Each row is where one point has got to under a steady rotation. How many steps took it there?
The counts run from 0 to 354.
[155  94 138 135  60  83 137  96 106 100 148 136 117 122 151 186 102 140
 147 159 130 117 116 125 156 123 167  98  89  88 149 164 158 110 114 138
 108 117  99 179 153  75 144 132 150 120  97 118 144 136 130 141 151 149
 117  89 146 159 167 154 120 110 141 139 156 105  86] -> 346
[133 122 144 121  69  89 163 114  88 113 149 144 100 143 112 168 116 147
 163 173 103  94 101 130 131 123 166 122 138 101 143 178 152 126 119 132
 117  93 116 159 180  64 144 161 144  98 115 152 134 137 146 125 136 154
 114  86 108 157 152 126 125 152 119 131 132  73 102] -> 67
[137 153 128 116  71 105 155 124  86 136 147 135 119 170 125 173  97 154
 140 166 117 134  70 147 159  89 136 125 109  86 139 161 130 131 117 120
 139 108 122 138 164 102 180 150 143 123 133 112  99 101 132 135 172 175
 128  93 131 158 141 135  89 143 144 159 188  90 142] -> 110
[126 149 116 174  86 119 125 116 105 155 130 112 123 157  98 183 109 148
 109 170 106 111  96 135 171  85 144 125 112  70 135 151 140 117 151 123
 114 130 109 149 133 101 160 136 157 118 116  93 110  95 125 125 162 166
 121 102 163 159 169 107  89 129 160 155 175 140 112] -> 0
[115 136 127 157  81 109 167 102  74 134 143 130 106 142 110 177 119 171
 116 186 127 106  91 118 136 110 131 111  93  96 140 169 140 112 147 144
  98 128 101 151 153  75 146 157 162 117 100 103 123 103 138 137 149 166
  91  87 130 158 148 138 106 117 147 116 190 118 100] -> 228
[149 140 124 136  76  98 155 118 103 115 137 153 117 135 128 154  77 152
 126 155 128 108  99 148 180 112 162 138 110  51 116 172 115 131 126 113
 106 112 109 170 160  85 151 146 161 116  85 120  93 131 118 157 145 169
 142  92 121 165 148 153 128 152 142 139 104  96 104] -> 206
[124 116 164 124  91 105 165  90  83  96 141 135 108 154 115 160 114 146
 160 178  87  88 111 127 142 111 176 120 120 102 136 165 144 103 133 131
 105 109 106 148 156  79 149 161 153  86 118 141 129 136 144 129 131 167
 114  93 128 158 157 140 119 163 133 142 154  77 116] -> 196
[128 129 133 171  77  96 177 131 117 144 140 130 101 116  82 166 125 146
 143 161 125  78 134 120 144 124 166 140 140  65  90 162 154 119 134 154
  94  98 127 178 156  57 110 125 137 113 102 115 133 103 132 146 142 157
 123  97 138 167 163 123 133 146 123 141 122 125  93] -> 49
[137 148 115 127  87 109 136 113  90 135 139 135 120 167 103 178 113 173
 119 170 115 127  67 133 158  95 134 121 132  86 161 177 145 142 131 106
 131 125 116 154 159 100 177 146 162 108 117 121 111 112 134 109 166 171
 130  98 121 156 160 115  94 144 144 121 175 105 106] -> 247
[140 126 153 134  75  94 194 123 101 119 145 144 115 116 116 151 111 145
 164 168 143 102 131 126 148 111 162 135 108  60  71 157 136 113 112 156
  99  95 126 164 166  74 123 132 124 120 105 111 112 116 142 155 147 173
 132 102 136 163 150 163 134 158 116 161 138 106 128] -> 322
[156 119 131 121  61  77 161 124 110 109 154 150 119 113 129 163 100 148
 148 146 145 113 103 133 160 119 158 127 124  64 118 170 146 135  99 135
 106 100 115 194 178  64 140 134 141 120  92 130 129 139 125 153 146 163
 145  98 120 162 154 152 130 144 127 135 110 101  87] -> 75
[144 112 130 162  56  74 132  83 110 104 144 116 112 131 131 167 107 142
 142 139 116 105 105 129 161 127 162 108 100  85 132 159 165 120 133 149
  88 123 102 176 157  59 153 133 160 113 109 110 150 132 121 155 140 142
 136  91 153 172 150 138 123 115 133 146 138 126  86] -> 217
[179 152 129 134  59  93 156 137 129 120 134 133 112 143 128 163 105 154
 143 147 142 142  84 142 147 103 144 121 124  81 130 191 157 152 119 127
 132  93 126 174 168  84 172 120 137 131 119 118 117 105 121 127 167 160
 152 104 122 177 160 145 118 123 115 140 162  93 126] -> 114
[140 153 122 168  75 112 144 140 126 163 131 115 117 154  95 178 113 142
 125 170 132 120 112 141 168  88 145 135 117  56 104 151 139 126 134 132
 121 104 122 156 137 102 143 115 133 138 126  84 101  78 122 133 173 167
 127 105 167 161 168 116  94 131 145 167 171 134 131] -> 135
[154 148 126 190  84 107 156 125 132 147 121 113 108 137  84 166 115 153
 119 151 141 115 112 125 146 108 147 122 123  66  87 180 154 140 155 139
  99 118 126 179 135  83 144 101 145 124 114  88 121  91 116 129 160 163
 138 111 154 179 166 126 121 131 124 144 167 141 105] -> 4
[141 147 161 135 104 111 167 122 114 124 129 129 133 150  92 155 109 140
 154 170 123 117 113 131 154  74 154 137 118  58  88 149 138 119 123 124
 119 105 130 156 148 105 147 115 126 111 132  99 104 107 132 119 170 187
 144 116 159 161 165 134 106 174 133 184 182 117 145] -> 148
[152 126 146 132  95 122 140 122 112 126 133 127 107 156  94 188 118 141
 143 189  98 111 121 129 142  83 167 127 152  87 145 178 153 112 130 109
 134 102 119 153 151 104 152 132 141  89 124 140 116 123 147  93 152 170
 118 104 133 150 197 115 110 160 130 147 157  77 116] -> 157
[160 143 123 123  77  98 131 127 115 128 139 131 143 135 120 175  92 145
 131 150 148 147  94 136 180  78 139 127 109  55 117 154 138 135 104 108
 124 115 116 177 148 110 166 112 135 135 106  92 104 117 110 135 180 172
 147 104 152 157 166 136  98 142 151 157 165 135 111] -> 122
[158 144 165 147  96 106 176 121 122 121 130 125 123 137  90 149 118 140
 163 161 135 119 120 120 140  86 161 132 123  61  78 162 151 129 125 135
 111  99 136 167 152  97 144  98 123 113 136  99 121 108 131 121 166 182
 150 124 161 168 173 140 116 167 120 180 182 124 135] -> 147
[155 105 119 118  66 101 146 113  96 113 143 144 109 136 137 189  93 148
 142 176 121 121 105 134 148 113 167 111 110  91 162 177 150 116 109 125
 123 112  99 171 162  91 143 151 156 108  94 134 122 133 141 128 145 155
 106  83 119 153 163 152 121 121 132 120 137  70  89] -> 339
[129 131 129 140  73 101 115 109 106 144 139 105 130 158 106 198 111 142
 130 176 121 124  99 135 173  84 145 114 110  79 145 138 152 110 121 118
 135 123 114 149 131 109 159 130 139 120 127  93 118  98 125 117 183 160
 117  92 174 146 175 109  81 126 157 166 182 137 113] -> 130
[144 137 125 177  69  98 154 136 126 156 135 105 107 132  76 177 137 151
 138 157 139 112 111 116 131 107 141 124 143  81 108 169 176 135 135 148
 103 111 127 175 150  66 143 112 132 126 128 109 146  93 129 117 164 155
 130 106 152 166 179 103 112 123 115 141 167 135 107] -> 269
[117 127 159 126  93 107 166  93  73 102 142 143 117 164 111 156 108 150
 153 184  86  86 110 133 154 100 165 131 112  83 126 152 132  98 130 122
 106 111 108 137 156  90 141 163 152  85 122 130 116 133 148 142 139 178
 110  93 132 151 146 143 117 175 149 159 153  88 128] -> 195
[139 145 140 136  73  89 184 113  94 115 151 138 129 140 125 147 103 163
 158 150 147 128  86 127 152 103 138 124  85  73  92 159 140 130 110 153
 104 110 128 159 167  77 157 140 131 137 122  91 115 108 132 156 164 177
 138 105 138 173 136 162 112 147 127 161 182 120 134] -> 102
[129 134 147 139 111 131 168 120  92 140 131 129 128 140  87 185 122 150
 138 198 136 116 114 112 146  74 146 131 114  74 111 150 143 107 127 127
 119 120 119 151 135 112 139 121 126 117 118  98 107 101 143 102 168 185
  99 104 163 149 184 131 100 154 148 152 202 125 124] -> 143
[134 118 141 124  68  87 139 125 119 130 148 127 131 123 101 172 107 122
 152 151 139 102 128 132 185  98 165 144 129  48  94 127 148 119 105 133
 116 100 126 178 156  87 124 118 114 123 107 115 121 119 119 148 157 167
 146  99 155 150 173 125 113 161 141 177 111 135 100] -> 303
[145 173 126 136  74 100 148 122 104 129 137 137 119 164 112 153 100 166
 124 146 125 132  63 148 164  99 131 138 127  68 117 178 131 154 131 115
 125 111 125 156 161  88 182 133 151 125 124 110 105 107 119 136 170 172
 154 100 121 175 145 131 100 156 133 149 161 108 131] -> 245
[149 136 140 142  77  90 152  98  99 106 142 126 107 158 117 170 126 171
 143 157 107 120  72 122 126 109 137 101 126 106 147 181 163 141 126 127
 118 118 126 160 161  71 185 143 155  99 135 128 142 123 135 113 152 157
 139  97 121 172 156 122 103 140 122 132 196  91 114] -> 242
[137 119 131 111  89 109 142 132 106 142 144 135 118 144  90 197 121 143
 138 192 119 104 107 121 151  88 157 132 161  80 147 167 151 115 113 105
 137 102 117 169 165 101 144 139 137  90 108 144 120 124 138  93 159 162
 111  95 126 136 192 107 105 160 138 135 136  84  94] -> 293
[143 112 139 179  66 100 148 114 126 132 132 109 100 128  98 178 120 134
 146 169 110  81 153 122 146 114 181 123 129  79 111 163 164 106 149 149
  95 107 109 169 149  66 117 123 147 102 110 117 140 110 128 140 136 148
 122  93 158 162 179 119 136 132 123 155 126 106 100] -> 178
[153 123 163 130  62  86 179 107 112  99 140 133 112 135 131 151 101 143
 176 151 122 108 121 133 148 114 168 126 115  77  95 164 146 118 111 148
 108  86 125 159 177  68 143 139 127 112 126 127 127 128 133 152 144 166
 138 100 129 163 145 160 136 160 112 172 138  84 132] -> 328
